In the rows, zero is written as 128.
The rows below come in pairs that one turn or mirror swaps. Which row does each named row swap with?
The rows were stretched afterwards, more along some directions than others.
tedaz: [115 132 155 140 128 136 152 133 164 119 113 106 148 121  96 124 111 122
  73 136]
zevus: [151 122 159 156  76 126 133 123 174 140  85 168  78 135 113 125 124 123
 143 126]
Kis: [110 162 136 164 163 145 126 130 131 145 119 118 134 117 104 128 132 163
 124 117]
pafis: [114 158 162 144 158 112 144 104 105 138 131  93 147 122  78 117 123 111
  95 145]
Vev: [117 138 164 150 146 134 137 115 120 151 125 102 158 135  97 109 117 115
 112 134]
mes: [130 134 159 125 126 137 162 142 170 115 121 101 143 109 104 117 112 115
  74 152]
Fur: [137 123 134 121  98 152 122 115 169 148  95 132 109 113 148 134 140 101
 115 137]
kebe: [129 147 128 136  62  87 143 112 126 145  83 130  82  99 107 144 135 137
 112 145]
Kav: [129 135 159 134 139 135 155 140 155 110 133  83 152 114 100 107 105 111
  97 147]
Bamu: [122 132 161 131 134 139 142 136 157 110 126  87 145 112 102 117 101 123
  78 135]
rofu: [132 135 118 133  65  95 134 124 140 141  74 142  77 101 122 127 133 130
 127 136]
Lani: [146 124 173 160  78 135 143 125 178 143  93 168  76 136 129 127 125 122
 129 137]
Bot: [123  98 103 138  80 118 107  92 145 148  75 113  92 107 135 155 121 124
  93 122]
Tate: [128  92 108 146  77 120 108  96 158 131  76 122  87 112 139 139 114 114
 113 114]
mevo: [127 108 101 120  88 126  95  88 117 133  81  91  96 109 128 156 125 117
 108 108]
fir: [122 100 101 142  94 124  98  91 140 153  86 113 103 123 140 154 125 126
 105 103]
Finu: [133 156 127 150 136 154 113 125 150 135 117 127 122 122 124 125 143 159
 101 104]
pibat: [126 146 137 161 146 153 129 135 158 141 116 139 125 129 114 121 129 160
 125 115]
taki: [134 134 146 110 135 142 148 141 154 108 131  92 146 114 109 130 125 112
  69 143]
rovut: [130 131 130 136  69  93 135 117 126 138  76 142  63 110 110 143 124 142
 132 138]
Pazan: [138 119 132 121 101 138 121 107 162 144  94 127 114 106 135 129 135  91
 128 139]
lole: [131 133 143 151 136 127 103 117 122 113 127 118 102 114 100 107  99 136
 178 113]
remid: [138 131 149 128 152 134 117 101 110 143 127  92 158 124  95 112 122 116
 105 116]
fafop: [151 114 128 107  80 147 117 110 172 134  99 132 102 106 144 131 137  86
 130 136]
vis: [120 139 145 148 131 111 130 101 104 150 118  83 154 117  94 113 125 122
  95 126]
sis: [151 139 147 115 135 144  96 104 109 100 135 109 102 130 112 109 100 115
 180  93]
vizam: [145 124 161 163  75 124 141 113 174 153  88 174  82 133 124 124 136 120
 132 132]
feka: [143 122 120 119  98 145 118 111 165 145  90 127 110 104 129 140 140  93
 125 136]
vek: [155 150 172 142 131 148 115 118 125 125 137 109 108 119 113 105 111 121
 176 117]
gazen: [129 148 130 138  59  94 134 115 126 134  79 134  63  98 111 145 125 130
 128 142]
mikad: [145 140 137 127 123 134  96 108  98 113 131  93 106 113 104 116 111 127
 176 108]
pemu: [125 150 148 152 139 116 144 113 118 164 126 113 145 123  96 123 124 114
 100 136]
sobe: [147 130 162 167  82 130 144 126 177 155  95 170  88 138 120 126 138 125
 132 134]
vetan: [155 142 157 120 144 140 112 119  98 112 138 113 109 122  86 120 110 123
 177 120]
Varak: [138 137 123 139  66 102 123 117 119 157  82 127  76 113 114 148 136 142
 116 125]
Gug: [146 141 155 111 155 147  96  96  93 102 130  86 118 123 100  97 117 120
 160  94]
pafol: [155 138 127 112  56  99 129 116 125 144  89 121  79 110 116 133 142 121
 115 134]
fom: [154 144 153 127 145 142  98 109 118 115 149 102 108 129 104 113 109 122
 163 108]
tinif: [123 159 146 141 143 120 131 102 112 146 127  90 157 124 108 102 139 120
  76 120]
zoda: [104 137 152 145 145 101 139 104 118 129 113  83 153 100  89  99 110 110
  97 139]
penon: [133 118 173 164  82 117 145 121 174 129  86 166  81 130 118 106 113 118
 136 137]
Dok: [132 158 129 147 143 155 121 133 152 142 121 125 124 112 115 133 136 150
 134 114]
sal: [147 122 130 110  88 153 117 111 173 130  99 119 113 107 141 126 139  87
 119 133]
Suno: [134 148 164 139 146 127 142  98 117 159 129  94 153 128  95 119 137 113
  84 140]
Pel: [139 117 128 126 101 142 120 116 172 144  98 131 109 100 146 121 134  96
 130 139]
pip: [136 103 103 138  83 128  97  82 126 141  85 111  89 122 129 155 132 115
 115 110]
ruz: [149 121 166 163  77 128 132 122 173 141  91 177  73 133 118 123 118 123
 155 131]
nid: [160 139 147 117 135 146 107 122 114  99 155  99 105 127 113 118 110 112
 161 115]
Rekof: [127  98  96 141  83 125  97  89 139 142  90 115  98 120 133 159 122 130
 116 108]
Nevob: [123 160 143 173 141 138 133 133 144 145 118 122 134 126 106 103 126 161
 128 118]
Bozak: [164 140 166 118 129 148 114 117 114 112 146 114  96 137  96 121 112 119
 174 126]
tazal: [139 137 158 134 142 130 141 128 117 152 138  97 146 120  87 121 123 112
  95 146]

rovut is swapped with Bot
penon is swapped with Pel
Pazan is swapped with ruz
mikad is swapped with vis
sis is swapped with pemu

